(in the rows, 128 means zero)
runs of hidden systems
path 1, E (8 x 26)
[[142 105 108 136 170 116 125  66 209 178 141  90 177 136 127 167  68 105
  103 107 153  79 189 141 169 111]
 [ 83  84 137 142 136 141 128 157  91 133 183 124  75 138  70  95 111 126
  105 151  22 162 139 168 164 189]
 [167 102 145 120 130 139  90 115 104 126  90  98 127 161 154 120 148 104
   52 195 183 170  60  65  94  93]
 [136 119 144 102 153  84 126  92 201 185 164  97 186  94 127 133  74 108
  130 139 139  87 181 130 199 118]
 [ 52 103 148 127 129 155 113 128  60 124 198 147  80 116  88  88 141 109
   97 125  49 146 118 136 139 161]
 [181 116 116 122 128 140  82 120 120 163 102 105 174 149 182 136 188  95
   69 180 163 133  66  81  85 109]
 [129 139 159  91 134  71 135 133 180 175 167 118 186  65 123 103  98 118
  176 150 114 104 171 138 202 135]
 [ 41 139 152 117 109 160 109 109  48 101 176 167  80 107 103  93 169 110
  107 112  93 142  96 105 109 131]]
path 2, V (8 x 26)
[[166  99  65 174 157 145 120 108 180 185  93 122 217 148 122 143 159 123
  126 101 138 110 145 152 119 120]
 [ 46 207 119 117 116  75 144 134 144 127 109 130  99 106 109 166 111 110
  168 155 110 166 162 177 165 150]
 [132 145 128 129 118 157 115 127  67  77 102 130  74 170 181 166 149 117
   70 124 171 155  75 104  60 117]
 [189  71  74 163 173 140 128 152 155 174 128 118 210 146 164 158 127 122
  101  91 116 125 147 183 130 153]
 [ 27 163 122 133 139  92 139 137 127 129  93 141 125  96  70 120 123 112
  152 154 114 215 143 173 174 131]
 [117 157 125 129 123 147 102  74 113 101  88  97  69 183 151 182 128 101
   57 154 189 137  96  86  77  95]
 [178  79 103 133 170 123 127 163 131 157 173 105 166 136 203 184  89 114
   82  91 100 114 152 197 145 182]
 [ 43 112 125 138 154 117 125 154  87 132 107 159 156  87  77  83 146 110
  121 144 111 239 109 160 165 125]]
path 3, K (8 x 26)
[[110 156 174  70 136  80 123 100 163 161 174 135 196  49 151 106 109 104
  161 122 161  93 156 102 181  95]
 [ 51 173 139  92 118 134  85  69 101 162 184 148 154  88 138 118 196  74
  112 130 116  90 109  88 119 116]
 [155 157  98 113 114 116  99 141 133 186 122 141 223  94 176 120 229 105
  149 150 128 103  92 115 100 128]
 [ 94 191 146  91 107  83 143 142 142 135 125 168 186  45 135  97 161 131
  216 120 151 121 138 121 148 102]
 [ 46 208 117 114 101 137 111  65 116 121 118 168 133 105 122 132 196 103
  151 102 162 103 114  86  89  88]
 [132 196  67 134 103 129 120 135 128 147 103 152 170 126 183 175 215 116
  167 109 126  92 113 151  69 144]
 [ 84 191 111 123 108 102 154 182 105 104  91 184 151  80 133 117 172 146
  210 106 129 169 121 166 120 132]
 [ 60 192  96 150 117 137 135  86 132  94  51 165 123 135  95 144 164 131
  158 101 188 155 124 115  91  75]]
path 4, H (8 x 26)
[[169  77 106 164 134 163 129 146 114 128 122 123 121 171 118 119 139 143
   99 123 105 137 107 133 102 143]
 [148 115 118 148 136 108 142 143 170 151  89 113 149 135  93 115 113 138
  149 164 125 160 146 147 157 127]
 [113 140 164 118 117 115 140 119 129  96 126 112  62 141 101 126  77 135
  124 152 134 143 139 114 147 122]
 [185  88 130 140 131 153 124 132 119 126 151 105 100 171 146 135 113 134
   89 127 109 103 118 120 110 148]
 [160  85 125 143 143 117 136 162 155 163 132 118 166 123 105 100 114 140
  140 145  93 142 145 158 164 150]
 [103 124 168 116 122 113 126 111 138 126 126 115 100 121  77  89 102 128
  127 178 134 156 129  95 162 107]
 [170 121 148 118 115 135 121 102 143 130 161  98  92 158 146 144 102 126
  102 141 130  72 133  97 120 131]
 [163  85 134 129 132 128 133 167 128 154 179 129 150 114 133 102 121 142
  139 120  70 105 141 154 152 166]]
path 5, V (8 x 26)
[[ 80 137 170 107 125 131 115  97  93 101 144 126  76 126 113 117 110 112
   89 141 146 148 111  89 130 106]
 [177  78 133 124 144 147 107 112 130 158 173 103 149 146 157 127 121 111
   76 126 117  85 122 109 124 135]
 [106 111 152 107 142  96 128 148 136 158 162 134 170  75 109  88 116 118
  147 146  99 151 143 146 188 140]
 [ 87 154 161 105 115 129 109  78 116 119 122 132 113 116 105 103 140 109
  114 152 169 135 102  63 121  80]
 [163 126 132 110 125 133 114 102 143 152 181 108 142 132 180 155 119 112
  104 115 125  54 139 114 124 138]
 [110 122 146 105 127 111 129 174  98 139 170 157 163  72 144  90 148 124
  152 126  86 143 120 148 150 153]
 [112 147 131 122 114 134 109  91 136 138  91 142 158 116 105  96 181 119
  138 151 173 135  97  71 109  74]
 [140 174 121 107 116 109 130  98 165 145 152 112 135 125 172 176 112 116
  143 115 138  54 161 131 128 132]]
path 6, S (8 x 26)
[[152 155 126 121  97 132 118 148 105 118 103 133 117 137 150 121 180 133
  136 159 134 133  81 101  88 128]
 [146 143 130 122 133 110 144 120 155 118 104 135 155 116 148 144 103 138
  153  96 183 119 145 126 130  99]
 [ 81 134 124 139 126 141 142 116 118 110 154 147  96 129 101 129 115 133
  140  84  97 114 154 149 133 143]
 [154 138 110 145 103 147 120 135 122 130 110 124 105 162 129 132 167 133
  128 150 106 119 103 121  89 142]
 [156 145 132 123 125 100 146 147 152 117  91 128 144 121 143 134 109 143
  158 135 165 143 134 134 137 113]
 [ 89 131 139 133 131 132 141 108 117  95 136 139  86 133 101 129  93 134
  126  96 137 136 147 130 138 120]
 [154 119 107 152 119 150 123 119 137 137 128 112 100 170 122 144 139 131
  112 136 101 106 125 132 106 147]
 [161 127 132 130 126 105 143 172 143 132 103 122 137 126 134 120 113 145
  150 157 128 158 127 145 142 138]]
path 7, E (8 x 26)
[[118 129 162 101 138 104 135 101 169 149 138 153 209  59 106  70 122 134
  176 110 174 114 147  91 172  73]
 [ 43 176 112 131  98 154 111  74 107 135 172 157  91 128  92 125 182 107
  142 105  73  79 137 120 108 144]
 [179 151 110 114 110 125 111 179  91 133 129 121 140 137 225 173 178 113
  110 146 118 119  84 142  77 165]
 [155 117 153 109 138  95 153 179 139 127 119 160 198  67 138  79 119 154
  190 108 156 153 131 131 159 105]
 [ 54 173 117 141 101 153 129  75 127 110 116 167 105 123  63 101 171 132
  169  98 128 109 131  97 108  96]
 [145 187  87 128 106 127 124 129 127 127 124 117 108 157 196 208 156 116
  127 121 122  85 126 153  77 160]
 [165 109 135 123 140 102 163 215 110 106 128 151 158  96 168 116 102 159
  164  97 126 167 130 177 143 152]
 [ 98 127 123 153 121 152 140 106 129 100  73 163 130 133  59  81 154 154
  159 102 171 160 116  96 112  74]]
path 8, B (8 x 26)
[[ 68 154 147 107 146  82 140 158 106 112 123 135 121  89 140 142  91 108
  127 139 133 198 137 169 169 140]
 [ 85 111  92 151 175 135 112 108 120 142  92 131 172 138 131 155 136  92
   73 113 169 193 119 153 132 107]
 [100 165  94 132 143  88 124 110 182 173 101  97 155 127 125 180 109  97
  128 168 129 142 164 171 168 140]
 [ 53 160 145 107 144  87 122 144  97 117 118 121 105 101 137 156  97  90
   98 166 132 209 125 163 163 140]
 [108 107  97 138 182 117 107 123 126 153  97 115 187 128 163 171 118  83
   59 127 171 197 120 163 143 115]
 [ 80 150 103 127 154  78 121 116 179 184 111 102 178 105 107 158 109  89
  131 179 117 163 170 175 193 139]
 [ 32 167 135 105 148  87 103 116 100 133 109 113 112 110 131 163 119  68
   75 189 141 217 116 150 159 128]
 [115 124  98 120 183  95 103 125 136 169 106  98 196 120 197 196 111  66
   53 152 172 189 123 169 153 126]]
path 9, H (8 x 26)
[[137 151 107 130 125  93 137 172 159 156  90 128 174 108 120 124 149 132
  174 167 116 157 135 164 151 145]
 [ 97 152 168 109 118 115 139 119 110  73 111 140  76 119 113 116  92 139
  134 127 174 161 119 101 132  95]
 [161 107 101 151 132 168 121 100 128 123 141 115 108 181 148 163 129 128
   89  93 132  83 128 123  89 132]
 [138 117  97 146 133 115 137 176 138 155 126 133 159 122 120 127 141 134
  158 137  73 150 143 185 148 172]
 [103 132 160 118 125 113 129 132 118 106  90 132 110 118  93  92 120 133
  129 170 163 192 101  98 142  94]
 [158 132 126 132 130 137 127  86 154 120 127 103 100 168 148 171  92 126
  101 114 165  83 144 109 112 113]
 [132 108 114 141 133 129 138 169 114 137 167 129 123 131 135 136 121 134
  132 109  58 124 150 184 142 189]
 [128  97 142 133 134 129 119 151 112 135 100 128 149 118  97  78 151 127
  116 178 134 194  87 107 138 109]]
path 10, K (8 x 26)
[[108 177 140  88 128  80 115 143 129 156 127 127 177  78 176 142 145  94
  140 165 147 149 118 133 149 128]
 [ 68 160 131 100 142 113 109 106 107 135 130 157 181  78 152 134 158  91
  123 110 172 152 115 119 133  99]
 [ 81 174  89 125 135 114 108  98 146 169 115 139 191 104 144 157 177  88
  132 123 142 124 134 141 125 117]
 [ 73 205 114 103 117  86 117 136 125 145 109 140 159  86 162 157 167  94
  154 152 137 152 123 151 131 135]
 [ 70 187 108 114 134 109 116 120 106 121  89 159 169  94 164 155 172  98
  132 115 180 172 105 132 112 101]
 [ 71 189  77 134 142 110 123 111 141 145  90 152 183 109 153 179 163  99
  143  98 160 145 143 164 123 116]
 [ 43 213  94 120 126  91 124 132 119 130  88 144 141 103 147 177 159  94
  144 136 138 176 132 174 128 134]
 [ 68 195  88 128 140 106 117 126 110 117  60 146 156 120 166 183 162  94
  120 128 185 197 110 155 106 111]]
path 11, S (8 x 26)
[[130 125 125 136 143 100 151 163 138 113 101 111 105 138 126 149  71 136
  128 141 129 178 150 174 157 147]
 [104 107 126 154 142 142 126 117 111 105 101 114  81 167  93 136 104 123
   81 141 136 179 119 132 129 124]
 [152 113 111 143 142 121 121 114 168 158 103  81 123 167 120 155  99 116
   90 177 124 139 140 140 145 136]
 [119 106 150 124 150  98 133 158 119 128 133 106 115 122 130 132  76 117
   98 164 115 186 134 161 172 151]
 [121  85 133 142 155 144 104 110 110 132 121 109 123 153 114 123 117 104
   58 152 138 172 105 114 132 115]
 [138 103 122 127 155 110 111 111 166 179 132  92 165 132 124 137 110 100
   91 173 123 136 143 136 163 132]
 [ 98 109 159 103 149 107 116 147  98 141 164 121 133 101 139 117 106 101
   89 157 108 173 120 142 165 144]
 [124  95 128 127 153 145  92 106 109 151 138 118 159 134 145 126 150  94
   64 143 142 147  96 105 118 116]]
path 12, B (8 x 26)
[[ 77 180 131 117 108 143 106  67 115 120 113 150 126 121 120 123 180 103
  129 122 170 111 103  72  90  79]
 [146 177 113 106 114 120 128 129 125 130 160 131 135 124 212 191 138 115
  135  93 130  64 139 147  97 151]
 [114 137 122 125 121 118 147 196  91 115 135 177 158  83 142  99 163 147
  178  93  99 156 116 167 125 152]
 [100 154  98 153 122 149 126  94 136 118  64 160 156 136  97 114 181 135
  151 105 180 144 108  98  92  75]
 [113 199 113 118 109 113 142  92 157 116 131 123  96 139 158 196 107 125
  156  96 148  63 169 140 117 131]
 [106 137 124 129 128 126 153 192  65  82 143 161  95 113 165 146 119 141
  140  78  98 161 126 190 117 172]
 [148  98  82 177 148 152 142 140 136 122  56 152 175 149  99 110 157 154
  144  97 164 174 115 140 106  98]
 [102 180 120 136 111 111 148  74 196 122  95 113  91 146  78 155  90 137
  168 130 152  93 181 124 147 108]]

runs to name
path 13 (2 x 26)
[[200 101 108 140 139 150 118  85 185 164 133 118 194 149 146 130 139 133
  121  94 161  51 140  91 114  99]
 [ 96 165 157 103  83 112 139 138 127 132 191 137  81 101  99  96 131 139
  186 145  49  77 154 130 151 170]]
 : B
path 14 (2 x 26)
[[157  66 129 128 153 151 115 131 114 155 190 131 172 118 154 105 131 121
   90  93 103 100 124 129 132 140]
 [129 105 136 122 126 129 117 141 127 166 143 149 188  91 105  62 175 126
  149 148 102 138 108 110 143 119]]
 : S
path 15 (2 x 26)
[[ 91 221  80 122 107 109 121 121 143 146  89 157 172 104 158 165 202 109
  178 121 146 118 124 144  97 125]
 [ 67 221 100 115 109 103 136 148 104 108  89 174 148  89 162 159 181 119
  183 109 149 156 116 154 102 123]]
 : K
path 16 (2 x 26)
[[125  86 118 172 138 164 153 103 141 102 134 126  70 179  63 124  78 160
  122  79 106 109 167 143 132 132]
 [176 112 126 150 100 130 135 153 151 138 109  97  78 176  85 109 125 156
  141 196  77 126 125 125 126 160]]
 : S
path 17 (2 x 26)
[[200 124 132 117 147  68 147 166 193 147  71  86 170 126 156 154  70 137
  138 185 176 167 147 150 170 122]
 [ 47  93 169 126 161 128 142 116  91  84 154 138  73 118  84 112  48 120
   88 100 131 192 150 143 176 120]]
 : S
path 18 (2 x 26)
[[134  80 132 144 138 155 136 184  63  98 132 164 133 121 129  85 150 149
  120  91 109 175  90 142 109 138]
 [169 114 100 162 124 150 129  90 188 153  78 126 167 158  82 106 149 150
  151 123 162 101 133  93 115  88]]
 : B
path 19 (2 x 26)
[[128  91 155 131 162 137 136  82 145 109 103 126 142 129 107 111  72 131
   98  96 211 152 135  89 147  58]
 [ 89 147  96 145 128 143 123  72 154 151 161 105  89 164 111 181 110 105
  104 117  86  75 172 155 135 157]]
 : H
path 20 (2 x 26)
[[ 68 160 163  93 115 124  88  80 102 142 147 130 126 100 119 100 170  84
   98 178 144 138  89  65 127  93]
 [111 154 118  94 136 112  95 104 128 180 179 120 186  94 198 165 156  72
  100 129 122  85 129 134 133 140]]
 : E
path 21 (2 x 26)
[[122 137 153 124 103 135 111 102 128 125 107 123  96 141  84  87 153 130
  125 183 138 135  97  68 118  99]
 [143 154 140 100 125 114 121  93 149 140 164 107 124 127 176 172 102 108
  112 126 146  69 150 116 129 127]]
 : E
path 22 (2 x 26)
[[140  90 206  79 130 116 132 168  73  98 200 151 128  70 160  68  97 139
  122 108 131 137 104 103 150 123]
 [133  80 138 136 131 167 108  72 143 163 154 149 185 112  73  51 169 130
  132 109 134  90 116  62 131  81]]
 : V
path 23 (2 x 26)
[[ 24 162 175  91 116 103 132 154  57  96 174 158  75  72 114 101 119 111
  138 141  84 183 120 145 158 152]
 [179 100 128 122 136 165  84  94 105 136 114 116 161 155 184 132 176  99
   50 137 194 120  63  56  67  83]]
 : H
path 24 (2 x 26)
[[ 94 139 118 131 124 131 106 100 135 155 107 129 151 122  91 104 174 111
  128 163 129 148 109 105 129 108]
 [123 172 135 101 117 109 111 100 139 138 128 109 121 126 167 168 127 102
  114 157 154 106 126 110 123 121]]
 : B
path 25 (2 x 26)
[[152 159 125 107 109 114 120 176  96 126 124 138 144 113 191 139 172 122
  138 144 128 133  86 131  98 148]
 [124 117 129 129 148 126 141 133 126 112 109 160 178  98 138 116 122 137
  142  73 180 149 129 132 133  97]]
 : H
path 26 (2 x 26)
[[119  51 121 169 153 175 124 105 117 131 140 129 115 164  66  90 117 134
   83 108 102 146 126 125 133 123]
 [191 103 130 139 122 118 128 124 185 159 123  75 110 167 105 130  92 136
  118 187 105 105 147 123 151 142]]
 : K
path 27 (2 x 26)
[[151 112 104 161 135 131 142 138 154 131  92 106 109 169 107 148 101 138
  121 140 121 147 145 161 133 140]
 [119 113 131 144 139 123 148 147 119  98 110 120  81 154 110 140  80 139
  115 126 123 170 140 157 142 139]]
 : V
path 28 (2 x 26)
[[104 104 138 144 117 188 127  89  79  86 155 164  86 145  99  92 146 144
  112  55 130 103 108  88  85 104]
 [217 118  94 158 104 159 138 132 153 135 130 118 120 180 149 146 154 160
  149 104 105  49 132 126  76 151]]
 : B
path 29 (2 x 26)
[[150  72 140 148 131 162 147 137 113 109 162 150 115 136  97  80 114 163
  137  77  99 107 136 124 126 133]
 [161  97 133 154 107 155 133 112 155 136 131 115  94 166  65  88 126 156
  142 151  93  96 134 102 125 129]]
 : K
path 30 (2 x 26)
[[163 115 152 122 111 135 109  90 155 144 137  78  82 169 102 121 110 119
   95 199 118  97 120  77 130 123]
 [204  78 165 111 140 104 139 175 138 134 161  99 133 123 162 121  68 142
  114 141 119 122 138 139 163 155]]
 : S
path 31 (2 x 26)
[[136 184 129 121  80 125 130  89 166 131 125 121  92 144 110 134 145 136
  170 143 123  54 144  94 109 123]
 [180 144 146 109  94 124 150 182 103  98 159 141  98 120 179 128 129 160
  169 108 104  90 116 133 101 160]]
 : V
